In the data rows, the value 128 means zero.
Here are some numbered points:
[158 150 154 164 160 162 155 154 156 153 173 151 150 156 152 157 151 158
 157 147 148 155 153 153 150 144 146 155 156 154 151 152 151 153 149 151
 156 158 150 164 154 158 160 155 156 160 157 162 160 163 159 159 161 170
 157 155 165 157 164 164 158 162 159 152 147 158 153 150 147 152 135 148
 145 150 142 142 136 138 136 136 136 135 118 123 130 121 120 120 113 120
 120 117 113 113 120 110 117 114 104 108 110 115 116 103 112 112 105 109
 109 101 115 101 104 106 105 116 111] 0
[142 133 140 150 141 139 129 143 139 140 129 139 145 145 138 142 141 129
 136 131 150 139 144 152 142 148 150 132 141 145 149 133 138 142 150 134
 145 146 142 140 154 141 142 133 137 143 138 144 136 149 140 144 150 141
 141 135 145 135 139 141 142 134 140 136 140 141 141 138 138 141 138 126
 137 134 134 129 131 143 133 135 128 124 125 122 128 122 118 120 119 111
 119 126 120 110 121 113 110 114 119 115 110 122 117 116 111 107 116 107
  98 118 105 103 112 114 110 105 106] 1
[145 150 146 149 151 142 148 147 136 136 140 150 136 134 135 132 131 133
 132 131 122 135 117 123 129 134 122 128 120 133 128 130 136 130 138 130
 141 142 149 137 144 145 141 148 145 143 150 159 149 160 152 155 166 158
 161 160 171 165 160 163 165 159 161 166 158 155 158 155 164 160 153 155
 157 160 161 153 160 153 158 152 159 151 145 144 150 143 147 139 148 144
 143 144 144 140 142 149 139 150 150 153 129 137 150 140 146 139 140 146
 149 143 150 141 144 145 145 145 144] 2
[174 181 170 167 165 160 157 157 144 160 143 142 138 129 132 130 133 123
 128 126 119 125 118 127 124 120 116 120 119 111 118 122 115 113 125 119
 119 121 123 125 127 123 136 117 128 128 132 127 138 136 125 132 131 140
 130 139 138 139 141 143 135 141 138 138 132 130 128 124 130 129 135 127
 130 121 124 124 135 122 124 121 121 114 113 111 113 112 106 109 111 115
 108 104 108 104 100 107 103 104  98 111 103 115 109 102 118 113 114 116
 127 108 114 118 113 123 123 129 129] 3
[ 59  56  56  70  71  67  74  71  69  79  91  91  92  87 100  98  91 100
  97  98 101  98 101  98 105 104 107  99  99  90  87  92  96  84  83  80
  81  77  58  79  65  62  64  53  51  56  44  45  44  50  44  35  39  36
  38  35  34  37  34  37  29  39  34  41  37  49  54  47  45  44  50  53
  60  55  64  72  78  77  69  80  87  96  93  97 100 111 112 101 118 117
 120 126 132 130 116 125 124 135 135 140 138 148 150 141 146 135 144 142
 142 131 133 136 129 130 128 127 125] 4
[  3   0   5  12  24  14  24  25  39  45  46  37  53  53  61  62  68  70
  78  66  80  72  71  82  85  75  70  79  88  74  72  79  75  77  65  74
  64  66  65  69  63  53  57  52  54  43  32  40  44  42  38  33  41  43
  36  29  29  29  36  26  29  42  43  37  39  36  54  45  68  58  68  66
  58  76  68  78  85  96  96 104 111 111 115 123 121 121 130 130 151 148
 155 153 160 163 165 168 159 170 161 167 175 177 168 169 176 179 170 166
 180 161 170 156 165 158 156 154 157] 5
[165 154 154 156 159 158 155 141 147 150 143 148 144 149 145 151 149 142
 139 140 148 147 141 145 139 143 133 148 144 139 146 151 145 151 144 155
 145 145 157 166 157 161 159 156 169 164 159 158 168 166 176 169 167 168
 167 174 174 172 171 173 157 162 167 171 159 163 155 160 153 156 154 151
 155 148 151 144 152 145 131 135 138 138 123 139 129 124 121 122 125 118
 111 112 115 116 107 108 112  97  99 105 101 114 101 104  96 107 108 106
 100 110 108 112 116 103 114 118 115] 6
[147 148 161 149 151 148 148 144 150 153 151 157 144 148 142 149 150 150
 147 146 134 141 151 137 136 136 142 134 139 127 133 129 136 134 130 146
 130 130 134 129 133 126 131 128 132 131 130 126 114 128 135 123 128 133
 123 131 133 124 125 126 132 129 136 129 128 131 138 128 141 126 130 125
 128 138 131 126 136 134 135 132 145 135 139 137 133 140 148 134 138 149
 144 138 133 149 137 137 141 141 139 144 140 148 148 148 146 147 138 140
 140 137 159 156 149 148 143 141 143] 7
[123 124 117 120 114 116 117 115 113 115 113 117 120 112 113 117 118 128
 112 117 118 118 128 130 115 121 127 120 124 113 123 111 113 109 114 106
 115 110 109 123 106 115 120 118 112 102 110 117 108 111 113 122 111 124
 108 114 111 110 118 119 119 110 122 116 110 126 119 125 122 116 111 119
 126 119 131 115 122 123 126 130 127 130 123 135 130 134 127 138 135 128
 128 126 129 131 131 132 136 131 132 131 131 128 125 136 125 134 126 125
 121 129 133 118 126 116 118 122 120] 8
[192 185 178 176 186 187 186 183 185 182 180 190 184 175 182 175 177 175
 181 175 185 187 183 180 186 185 176 181 185 184 186 186 189 188 189 183
 186 185 190 189 191 181 196 191 180 187 190 192 188 183 182 184 181 186
 182 187 189 186 181 171 166 181 162 170 164 163 161 162 155 155 165 151
 161 144 139 140 143 138 142 132 128 121 129 104 120 116 108 103 114  99
  97  98 100  95  91  98  94  99  86  91  80  87  92  90  86  84  82  90
  91  89  87  88  98  89  86  91  94] 9
[117 109 107 116 113 121 124 123 115 130 127 118 120 129 123 121 114 128
 127 129 128 133 127 129 118 116 120 120 125 114 115 117 114 101 113 105
 116  99 104 110  99  88 106 104  97 103  91  86  94  98  88  90  91  95
  89  88  98  92  96  91  97  89  87  95  98 101  99  95 109 108 113 105
 107 118 120 120 128 127 128 127 140 130 137 145 136 144 137 144 153 167
 152 160 154 167 170 159 157 169 170 172 171 172 167 173 182 181 170 169
 174 169 172 167 166 177 168 169 165] 10
[103 101 119  97 108 103 105 103 111 110 106 112 111 101 106  99 113 112
 109 103 114 120 101 108 109 110 107 120 124 112 123 116 124 132 127 126
 134 131 130 135 136 126 136 144 143 131 140 140 150 147 146 147 147 145
 150 161 161 149 150 153 164 162 155 169 158 156 158 170 170 160 166 173
 161 169 164 156 165 168 159 162 168 162 167 169 166 164 167 171 176 175
 170 171 169 163 162 169 167 158 161 171 167 168 170 165 170 161 160 157
 163 159 165 151 155 164 147 161 155] 11
[121 141 118 120 117 122 115 125 123 119 116 114 112 108 120 119 111 106
 114 104 121 111 108 118 118 118 116 121 126 130 121 135 130 126 133 132
 136 140 150 130 141 145 143 139 146 141 148 152 152 168 157 161 163 158
 157 158 169 166 160 157 165 155 163 164 155 170 155 160 159 160 156 154
 155 153 153 153 146 146 141 144 136 146 134 133 142 136 132 130 132 133
 130 122 117 115 126 125 112 109 118 116 111 118 113 116 119 113 110 115
 114 111 119 114 125 122 120 114 128] 12
[132 135 134 136 129 124 131 140 139 134 141 134 138 137 134 136 137 134
 131 130 134 136 134 138 131 130 133 130 125 129 126 127 122 121 126 131
 120 125 118 121 112 120 115 124 114 119 108 106 109 113 101 119 107 112
 108 110 105 119 105 114 109 119 116 115 117 122 122 115 121 125 121 120
 125 128 138 122 126 133 136 129 138 134 138 138 132 141 139 143 147 136
 141 154 134 143 152 143 146 145 147 151 146 145 151 145 153 148 145 138
 151 149 147 137 147 136 142 132 141] 13
[128 126 127 115 117 121 108 106 103 104 106 100 105 101  99  93 105 109
 102 115 112 105 105 110 115 104 116 120 114 107 129 118 119 121 134 128
 140 133 135 144 140 153 153 165 167 171 161 163 173 178 183 172 170 177
 179 176 176 182 186 188 170 183 179 186 173 180 166 168 166 166 163 169
 165 167 158 149 151 157 138 138 140 135 142 130 129 130 119 119 118 116
 115 114 113 106 103  94 112  95  92 104  98 104 103 108  95  93 100 101
 100  95  99 101 101 103 107 116 115] 14
[116 119 128 123 117 127 114 128 124 133 141 125 129 132 124 130 126 143
 136 134 128 118 137 125 126 123 120 121 113 118 112 103 109 111 109 109
 105 106  94  92 100  91  96  93  96  88  98  92  98  81  86  86  84  85
  93  78  83  92  95 101 102  97  92  99 109 107 105 108 115 113 111 129
 119 131 134 140 144 144 157 140 145 149 149 158 162 166 165 176 165 173
 175 188 175 192 187 185 188 192 196 195 195 199 190 197 202 198 198 194
 189 187 192 187 196 190 195 192 187] 15
[166 157 164 165 161 162 167 160 163 167 162 173 158 148 154 163 153 148
 157 150 159 156 154 148 145 144 145 152 144 144 144 149 147 144 142 145
 143 140 144 138 137 146 135 129 141 133 130 135 134 126 129 141 128 134
 139 126 127 130 135 125 128 122 126 129 122 126 135 123 119 128 121 120
 134 114 120 117 113 116 120 121 119 108 114 112 112 121 112 128 123 108
 123 118 121 111 123 113 118 102 110 118 120 114 130 121 118 120 106 122
 121 123 127 116 123 128 121 121 118] 16
[167 164 171 175 170 173 163 171 167 163 165 155 162 158 153 154 150 145
 151 140 142 133 141 135 133 136 135 134 135 125 126 122 117 123 115 117
 114 119 118 116 114 109 114 116 109 118 109 107 105 109 110 118  96 114
 110 112 103 112 108  95 102 109 111 110 104 105 115 115 104 106 114 110
 114 113 108 109 113 117 112 116 108 109 121 114 117 124 117 117 119 127
 115 124 116 119 120 108 131 129 129 127 127 128 122 138 122 129 127 131
 137 138 135 135 140 133 129 139 123] 17
[187 189 189 173 181 174 176 176 162 161 166 158 159 166 150 149 151 140
 132 142 130 125 125 132 123 131 123 117 116 111 116 117 111 120 103 102
 103 111 106 110 106 111 106 104 105 113  96  99 110 104 112  99 108  96
 106 111 100 111 109 106 108 108 106 111 113 110 119 103 112 116 106 114
 107 126 108 114 119 120 118 117 113 126 116 119 116 114 123 117 124 121
 138 126 126 116 133 126 137 132 134 136 128 136 138 136 142 142 140 139
 150 143 146 150 151 152 158 159 157] 18
Which three points above are nearest to each new point by angle? Their numbers follow each, nearest first.
[160 179 170 161 160 158 164 158 160 161 167 153 150 142 150 144 141 141
 131 125 137 134 130 128 125 126 118 117 118 131 126 123 117 130 125 123
 126 114 121 127 121 117 126 106 129 129 128 124 123 125 134 128 125 130
 128 124 132 128 127 137 135 138 126 133 133 135 143 134 135 135 132 134
 138 130 136 127 131 132 129 126 124 129 124 123 126 130 121 129 132 131
 135 129 135 129 138 120 133 132 131 135 136 127 138 131 140 135 137 141
 137 148 145 144 147 159 145 148 148] : 18 7 17
[150 151 159 162 142 149 153 147 135 135 129 146 142 133 129 135 141 140
 127 134 131 127 128 139 131 147 130 134 135 131 138 137 144 129 132 142
 152 144 146 155 158 158 162 158 163 158 164 153 162 161 175 170 172 174
 170 157 173 172 165 176 175 180 168 178 161 155 166 159 165 161 157 154
 151 143 147 151 143 144 142 140 130 124 137 132 123 123 133 117 121 110
 109 112  96 111 111  97 106  99 106  98 109  97  99 108 103 107 107 107
 103 112  99 112  99 112 117 113 128] : 6 0 9
[154 138 147 146 137 147 150 153 148 134 146 135 146 144 143 138 135 142
 135 145 136 135 138 130 137 131 144 132 137 129 139 137 136 131 134 132
 138 139 128 139 141 138 144 144 127 143 137 138 135 143 149 141 134 144
 144 140 151 153 149 150 146 143 151 150 153 149 153 149 154 154 149 152
 139 155 143 149 148 158 150 147 159 154 154 155 143 155 153 151 154 152
 146 144 154 148 149 156 148 142 138 149 150 150 148 145 146 160 154 151
 146 158 152 155 149 152 151 149 149] : 2 7 11
[144 149 157 159 154 150 145 159 160 155 150 146 152 149 148 155 142 140
 140 140 134 136 140 149 136 140 137 132 130 128 122 126 135 126 122 109
 125 123 122 106 111 117 113 117 107 115 102 113 113 113 107  99 102 101
 111 106 118 113 107  97 115 110 115 109 112 109 105 100 109 122 120 115
 109 119 116 126 122 118 121 116 128 116 131 122 129 133 132 133 139 130
 138 137 137 134 139 143 133 144 138 150 136 149 147 148 139 148 140 147
 148 138 153 151 148 153 153 156 145] : 18 17 13
[105 105  92  94 104  99 103 114 106 113 105 120 109 121 119 108 114 119
 118 116 121 122 121 123 115 120 122 111 121 113 107 110 111 115 118 105
 106 101 107  93  93  96 102  90  97  99  94  93  75  82  85  88  67  79
  81  87  75  71  78  73  82  82  83  78  72  78  87  82  85  83  79  93
  85  85  91  90  92 104  98 106 104 105 101 101 110 111 114 111 118 120
 119 115 121 124 116 123 132 125 127 134 125 118 128 130 131 127 114 116
 120 116 117 116 118 117 119 109 108] : 4 5 8
[166 170 165 168 168 178 174 173 173 170 174 171 175 170 175 173 184 180
 180 182 187 190 198 186 191 195 183 192 198 181 203 194 202 192 196 188
 194 200 194 192 205 194 185 196 189 192 191 182 191 172 180 172 179 172
 160 171 175 166 168 174 165 164 158 147 151 154 146 142 140 134 128 130
 124 128 131 121 108 108 115 117 108 110 106  97 102  95  99  89  84  89
  89  85  86  80  78  78  74  69  78  73  67  74  65  65  67  65  62  70
  62  53  58  64  60  62  67  67  67] : 9 1 0
[124 119 129 123 125 122 130 128 133 128 125 129 132 131 131 130 131 132
 126 131 124 131 132 116 139 131 129 121 121 125 122 125 119 118 118 123
 122 119 116 107 110 122 102 117 105 112 112 114 111 109 111 108 109 106
 108 103 109 118 110 106 101 109 105 120 100 113 114 119 120 121 113 116
 124 124 120 131 129 124 133 125 127 136 132 136 134 133 143 134 132 134
 139 138 144 137 141 141 140 137 142 142 137 138 136 139 145 141 140 135
 131 139 144 138 127 138 132 134 133] : 10 13 15
[167 170 172 169 157 157 162 161 152 156 160 150 154 149 153 144 148 139
 133 145 139 142 133 135 136 132 132 135 136 141 138 134 130 140 134 132
 132 130 127 141 139 133 138 138 139 141 143 143 139 137 144 144 149 132
 146 151 146 146 145 144 139 145 156 144 149 143 153 154 135 148 143 149
 139 146 146 132 147 131 131 137 140 129 131 136 133 132 135 119 125 134
 124 130 126 138 133 138 132 131 142 129 123 128 134 135 131 136 126 134
 148 134 139 133 139 140 141 142 144] : 2 0 7
[  0   0   0   0   0   2   2  11  25  23  28  28  29  39  36  37  50  42
  49  48  59  60  56  65  63  62  64  63  55  58  50  51  48  51  59  41
  45  36  44  32  32  29  22  15  21  18   5   9  13   4   7   2   8   0
   3   1   0   0   4   0   0   6   0   0  15  12  22  27  23  28  37  46
  49  53  58  59  66  67  86  85  92  98 111 110 122 134 127 128 133 137
 156 159 153 161 169 171 176 160 172 167 179 173 175 171 168 174 176 165
 168 160 166 166 166 157 154 152 143] : 5 4 8
[113 126 123 124 126 123 123 126 122 134 127 127 148 133 138 136 142 137
 142 136 138 146 134 145 142 141 137 149 133 146 148 145 140 134 142 139
 141 138 152 133 142 138 143 133 124 136 127 134 128 134 136 127 125 121
 130 121 122 120 121 110 115 115 114 118 120 107 106 118 113 109 124 110
 112 117 117 121 123 113 119 116 115 119 106 129 120 121 112 131 117 122
 129 117 127 122 125 119 116 115 121 119 126 116 115 114 113 120 117 115
 122 115 118 110 113 116 131 121 130] : 16 1 9
[111 113 120  99 107 113 115 118 116 115 119 120 123 119 121 120 123 118
 130 128 124 127 121 128 125 121 129 126 125 130 129 123 123 118 126 118
 129 121 123 117 113 118 108 111 108 106 118 117 101 107 113 108  99 106
 107 107  97 108 101  99 113  96 101 108  96 105 100 103 109 112 111 121
 111 117 106 106 105 108 116 114 116 114 108 111 108 117 112 108 113 114
 116 106 127 124 108 116 108 117 113 119 116 119 102 117 116 114 117 106
 116 100 114 112 108 106  97 110 102] : 4 8 5
[167 169 151 160 161 163 167 166 165 166 167 161 172 172 170 170 165 151
 170 169 151 160 154 157 153 163 149 148 146 152 156 148 150 147 137 136
 137 132 150 141 142 128 133 136 139 128 133 131 128 126 139 123 127 137
 139 137 144 140 145 142 147 144 148 150 154 156 161 152 160 166 156 167
 171 173 171 179 177 177 177 179 180 185 183 176 189 193 188 196 184 195
 191 198 204 205 202 199 201 200 206 201 198 212 218 210 214 213 209 203
 209 203 218 206 207 204 208 199 195] : 7 2 15
[132 135 141 139 141 135 131 144 132 139 143 146 145 134 140 143 142 150
 149 143 145 147 139 152 145 143 154 143 142 144 140 145 140 131 137 144
 141 140 140 137 136 137 127 127 135 129 123 130 128 137 135 129 138 137
 133 126 124 130 128 132 125 120 124 131 124 126 125 128 119 125 125 132
 125 121 115 128 118 117 118 129 121 124 123 124 124 124 129 113 121 133
 128 131 121 129 132 120 131 121 117 132 126 125 117 131 125 123 117 129
 124 118 125 120 130 124 109 121 118] : 16 9 0
[124 113 116 116 120 122 123 114 108 115 122 112 120 112 124 115 116 115
 119 111 117 108 114 116 119 120 106 120 111 130 123 123 119 123 138 127
 123 137 129 129 139 145 129 143 142 138 138 142 146 142 142 146 139 137
 150 143 147 146 145 154 145 141 141 150 141 141 139 152 148 137 138 146
 136 136 141 149 137 130 133 136 131 137 133 132 127 126 133 127 128 119
 122 115 128 119 122 124 118 123 114 110 113 105 118 112 107 117 105 109
 109 111 109 103 115 113 108 115 114] : 14 12 6
[168 163 159 157 149 154 150 150 140 138 139 131 133 139 126 127 123 121
 112 121 123 109 123 108 109 114 112 101 103 107 101 110 110 107 109 111
 104 101 110 101 113 106 111 115 109 106 116 118 110 126 114 109 120 118
 119 131 126 130 131 134 128 127 123 128 125 131 127 131 132 131 132 131
 132 128 131 135 133 124 129 133 130 127 130 123 129 133 123 132 126 126
 131 135 134 134 129 133 129 133 139 133 141 134 135 140 136 146 145 146
 147 152 150 151 142 144 146 159 163] : 18 15 10
[ 92 106  97 100 106 101 106 109 116 106 109 110 112 112 119 117 122 122
 119 126 118 118 122 125 124 127 132 117 127 117 119 115 115 121 113 108
 108 112 109 102 107 103 102  93 101  87  89  80  86  95  71  81  74  79
  83  80  72  73  82  70  74  78  74  70  75  89  79  83  76  88  76  79
  85  81  90  91  95  91  91  97  97 104  97 113 103 105 121 108 117 122
 112 120 119 123 108 118 119 117 121 133 120 124 125 119 127 129 121 113
 110 119 126 119 115 105 120 113 114] : 4 5 8
[122 126 114 121 134 129 129 135 121 125 126 132 127 128 132 126 131 133
 136 128 123 136 121 130 128 121 122 131 116 122 119 116 115 118 111 118
 113 111 112 112 112 107 104 110 104 113 103 107 106  98  99 106  97  96
 111 107 100 107 116 100 106 110 113 111  97 110 113 120 106 113 112 120
 129 124 132 130 137 127 129 128 129 129 136 135 134 141 140 134 135 137
 139 139 146 142 150 149 145 147 147 153 151 154 156 148 137 149 148 146
 148 140 131 136 143 140 135 135 136] : 10 15 13
[177  64 113  63 180 128  96 161 163 138 149 119  78 106 124  60 110 158
 157 157 190  97 123 163 108 108 145 105 159 144  65 146 122 123 102  93
 150 137  78  91 106 131 141 139 188 151 135  82  99 174 175 140 142 143
  79 170 152 177 102 129  88  72  99 104  75  27 180 101 122 164 112 140
 183 169 126 118  87 113  91 166 146 178  93 136 128 132 119  96 136 118
 125 126 104 159 194  42 135 147 120 143  87  91  58 120 132 141 103  93
  73 105 103  81 149  79  79  67 117] : 1 14 8
[109 114 117 115 111 106 119 117 115 108 114 128 119 110 112 115 124 116
 125 116 120 114 118 122 128 126 127 126 120 130 138 134 137 137 137 141
 147 137 140 147 138 136 150 140 149 139 150 136 146 154 142 147 150 146
 153 147 150 144 156 150 144 146 143 150 151 141 135 142 134 137 140 132
 140 137 132 135 132 130 126 127 122 128 107 114 125 124 109 112 107 113
 106 111 104 108 103 102  99 107 101 102 103 103  87  87 104  98  89  92
  91  91  96  98  95  99  85  93  90] : 14 12 1
[157 158 163 160 161 162 157 155 149 152 162 162 168 167 169 155 167 172
 157 165 165 174 172 175 172 173 168 171 176 171 174 171 180 168 176 170
 189 175 164 170 178 170 176 171 172 172 167 168 167 155 166 165 164 166
 160 157 158 156 151 150 146 148 138 146 145 149 144 144 139 128 141 127
 128 134 129 127 140 129 127 123 119 128 106 113 119 112 123 107 114  97
 107 109  99 105 102 103  96  98 101  98  99 100  86  91  92  98  94  86
  84  88  76  88  85  86  87  80  87] : 9 0 1
[124 124 130 112 122 135 120 121 121 113 124 124 129 115 110 114 119 131
 128 117 111 114 128 128 120 120 124 119 131 123 128 126 130 128 129 126
 122 127 131 141 125 131 131 135 137 123 137 134 140 132 148 133 137 138
 133 136 149 142 141 137 139 145 136 148 142 138 140 137 148 138 137 139
 139 135 137 137 130 137 132 139 135 138 125 137 121 134 120 138 122 127
 131 131 127 124 118 119 123 136 119 118 120 120 115 122 123 123 112 114
 115 122 119 118 110 121 120 120 110] : 14 12 6
[169 173 163 159 158 160 163 169 162 167 166 166 171 169 175 166 169 168
 169 167 171 169 158 164 172 164 176 179 170 173 169 168 167 164 174 174
 169 161 164 180 167 168 172 176 170 173 171 168 179 166 166 180 167 167
 163 162 166 155 160 167 154 160 144 160 164 161 155 156 146 148 147 138
 140 136 144 137 136 128 124 135 125 113 128 122 120 115 116 119 106 106
 114 124 104 109 108 100 105  99  97 103 106 107 108  89 103 101  93 102
 100 104 100 108 110 116 105 105 101] : 9 0 6
[101 107  99 102 105 116  97 111 105 108 111 105 109 109 126 119 114 115
 126 120 123 125 123 125 124 123 130 127 116 122 130 118 108 127 121 127
 111 113 111 122 115 122 111 108 110 100 106 106  97 105 100  93  85  93
  91  90  93  86  93 100  90  92  97  98  95 100  96  95  96  96  99 101
  90  99  96 101 101 105 109 103 107 106 113 111 117 128 115 121 127 123
 125 126 124 134 121 127 133 140 126 118 132 135 139 130 135 138 128 123
 133 131 131 131 134 129 126 126 134] : 4 5 8
[101  87  93  91  98 101  95  95 100  92  99 103 100  89 103 112 106 112
  98 108 110 100 114  96 111 111 114 108 116 117 114 115 106 117 116 113
 103 112 107 109 105 107 110 104 107 102  96 104  99 103  91 100  99  95
  99  97 100 100  92  92  95  93 103  86 103 100  97  93  96  94  98 106
 102 106 111  96 112  94 105 114 102 107 110 110 108 115 106 110 117 114
 106 117 115 114 119 113 112 102 119 113 116 109 109 104 121 101 117  99
 110 112 109 102  96 112 101 107 103] : 4 5 8
[137 141 135 141 149 137 135 144 137 145 128 142 137 137 143 138 130 133
 141 134 135 140 139 134 130 139 135 136 135 134 126 132 123 135 131 141
 131 134 127 134 142 128 127 122 132 122 134 132 123 139 137 134 137 139
 144 137 131 134 137 135 135 134 133 142 147 138 139 135 145 140 142 141
 139 143 137 138 136 140 142 135 140 145 141 131 141 138 140 138 148 146
 142 141 141 147 141 142 141 141 144 139 138 134 136 141 133 141 138 139
 141 134 141 131 135 139 133 140 135] : 2 7 11
[147 146 153 155 153 146 143 139 148 143 134 126 137 122 134 126 128 128
 126 131 128 124 121 136 127 122 120 139 128 128 129 137 132 133 141 134
 133 141 142 148 146 148 152 151 154 146 149 150 157 162 156 161 162 154
 162 162 166 165 164 159 161 154 168 162 172 162 156 159 157 154 146 156
 144 151 151 151 150 141 145 135 136 132 135 137 131 137 124 138 118 122
 119 115 123 124 121 121 123 118 122 106 118 120 113 121 118 113 123 115
 120 119 129 125 125 117 124 132 124] : 6 12 0
[127 125 118 114 122 105 115 103 104  99  97  86  91  92  98  87  80  79
  82  80  91  85  76  89  76  79  89  80  85  87  91  89  88  96  93 106
 103 104 101 111 119 113 117 119 115 118 126 130 134 131 140 137 149 147
 149 149 157 159 153 166 150 152 164 153 156 155 156 168 170 162 163 166
 164 158 159 162 159 160 165 147 148 147 154 158 143 152 148 151 153 151
 144 142 137 142 138 141 144 141 143 141 142 142 144 139 145 140 142 150
 151 147 149 157 156 155 153 160 156] : 11 12 2
[ 89  91  65 145  79  95 213  88 102 204 148 137 125 100 103  83 137  73
 138  73 121 187 100  41 141 160  48 169  51  85 103 124  26 137  81 134
  91 102 132 108 101  82 129 157  26 134  41  41  22  95  15  20 102 114
 118  63 164  65  93  60  63 132  69  81  84   0 107  89  91  92  65  46
 110 108  98 127 169 125 144 139  83 147  98 175  91  99  74  82 121 107
 143 107 123 123 136 108 197 130 117 157 207 162  93  81 145 143  26  92
 122 156  78 132  42 165  53 137  59] : 4 5 8
[203 202 209 188 192 208 201 210 207 199 203 207 203 201 211 208 214 207
 213 219 221 224 218 224 214 218 223 232 228 230 231 225 227 235 222 223
 228 229 234 230 234 229 223 226 222 231 225 228 225 223 224 220 205 206
 205 193 205 196 198 190 189 181 186 172 171 170 162 162 161 161 149 134
 137 140 142 123 135 125 121 108 108  97  99  96 104  86  97  74  80  82
  73  64  66  62  60  58  60  54  56  54  53  48  45  49  50  42  41  46
  50  49  50  41  45  47  47  53  53] : 9 0 1
[128 126 129 136 143 145 142 139 141 132 134 134 145 141 134 129 142 140
 137 133 129 140 133 132 134 139 132 131 123 130 138 129 116 121 118 121
 117 116 122 120 115 102 122 115 114 105 118 106 114 114 104 112 111 114
 109 112 117 119 114 125 114 111 119 111 106 110 112 123 127 123 126 132
 136 142 127 129 142 131 129 144 143 143 146 141 145 147 144 143 146 144
 157 150 159 149 149 159 158 163 159 161 153 163 152 152 158 153 153 150
 153 147 148 153 162 150 160 147 141] : 15 13 10
[104 106 104 114 112 111 123 117 118 123 125 121 131 128 128 122 133 131
 135 129 138 137 138 131 141 139 140 142 150 138 138 135 130 135 130 139
 130 126 131 126 130 124 123 119 124 115 117 117 119 114 115 109 109 110
 116 102  99 108 105 111 109 100 104  98 108  99 102 106 113 101 113 105
 108 104 105 107 105 108 107 118 114 111 122 111 116 108 116 127 118 120
 130 127 123 120 128 126 112 124 117 120 119 125 123 124 122 116 122 131
 117 107 118 124 117 116 114 112 115] : 4 5 8
[114 116 126 114 116 115 119 120 112 113 112 113 118 118 106 124 114 114
 125 117 113 118 121 125 118 113 120 117 126 121 123 126 134 130 128 125
 132 130 136 136 137 138 139 140 142 148 151 138 140 146 138 145 147 149
 139 145 137 146 143 149 143 147 152 142 141 147 136 147 138 143 140 145
 142 140 137 136 131 124 138 126 127 127 134 116 127 125 122 123 113 118
 125 117 116 111 109 115 108 102 108 110 106  95 107 112 104 106 115 112
 112 118 100 104 108 104 109 104 105] : 14 12 6
[144 133 138 146 140 140 143 153 141 144 148 137 156 148 143 147 151 143
 148 138 156 150 135 146 151 151 143 143 146 142 141 151 143 150 144 144
 146 140 145 141 151 144 146 135 138 140 140 137 139 144 131 132 133 137
 127 136 139 137 140 134 142 135 118 124 131 123 140 131 135 130 126 128
 134 126 134 124 134 128 125 125 130 123 129 123 129 123 124 122 125 125
 119 128 133 127 127 131 121 120 116 124 124 129 131 122 117 117 113 121
 122 120 115 112 119 109 115 125 114] : 9 0 1
[107 116 114 127 119 115 123 116 132 137 130 125 120 133 134 131 130 136
 128 128 131 126 134 131 129 126 121 129 127 115 122 118 123 120 117 112
 125 116 116 119 111 121 114 115 101 109 104 105  95 102 103 100  97  96
 101  98  94  99  90  97  96  94  92  96  97  90 101  97  93  98  93 103
 106  94 115 108 115 104 118 109 106 118 118 106 109 120 123 113 119 123
 130 129 118 131 132 132 129 123 135 136 133 128 133 136 130 134 123 130
 137 140 124 123 126 125 121 128 110] : 4 5 8
[ 93  95  93  89  89  97  87  87  93  94  91  98  95  94  94  99 101  95
  98  95 112  94 103 101 103 103 108 109 117 110 116 124 120 119 122 125
 131 136 130 132 134 133 138 151 138 154 157 150 142 155 145 147 149 149
 154 165 155 155 161 149 155 162 152 154 157 155 142 146 148 147 143 146
 140 140 139 142 133 135 137 120 129 131 118 115 108 116 115 112 117 111
 108 105 102 109  95  99  97  89  94  99  89  98  98  93 101  95  86  98
  86  93  99  91  98  90 100  99  90] : 14 12 6
[131 128 137 139 136 138 142 144 138 143 153 146 141 144 142 146 147 145
 135 137 139 139 136 143 135 141 131 132 128 128 125 119 125 114 125 113
 117 117 119 106 111 107 109 108  98 116 111 114 111 113 104 117 104 111
 111 105 118 113 114 111 102 110 102 111 124 129 133 121 124 126 128 137
 134 129 138 142 137 141 137 149 147 148 150 156 154 157 157 159 165 157
 167 165 169 160 170 175 175 178 171 166 162 164 171 180 176 175 178 169
 178 168 167 171 164 174 169 159 166] : 15 13 10
[172 164 169 153 161 153 145 149 131 140 126 122 119 115 121 112 114 109
 107  98 100 102 104  96  95  92  78  89  94  76  78  78  82  83  82  77
  76  71  80  75  72  78  83  72  90  76  81  80  74  82  80  86  79  84
  83  85  86  86  90  90  85  96  93  84  89  88 100  93  94  95 104 108
  99 108 108 102 101 102 105 107 115 117 115 110 113 114 118 124 115 123
 114 115 119 124 116 125 123 130 124 122 115 119 120 127 132 132 140 127
 132 134 134 144 140 148 146 146 145] : 4 18 8
[126 137 137 135 132 144 155 144 144 152 140 144 151 155 146 148 154 159
 147 147 146 154 145 151 150 159 150 154 157 155 153 164 168 162 162 151
 153 161 156 145 168 153 157 171 150 153 155 144 147 149 142 146 142 148
 141 142 132 140 135 139 133 131 128 135 129 128 130 128 132 123 126 123
 123 121 117 114 117 110 121 122 120 122 108 111 114 112 107 116 110 103
 116 107 117 114 110 112 103 102 112 102 105 108 105 106 100 102 109  97
 116 105 111 106 107 106 109 108 106] : 9 1 0
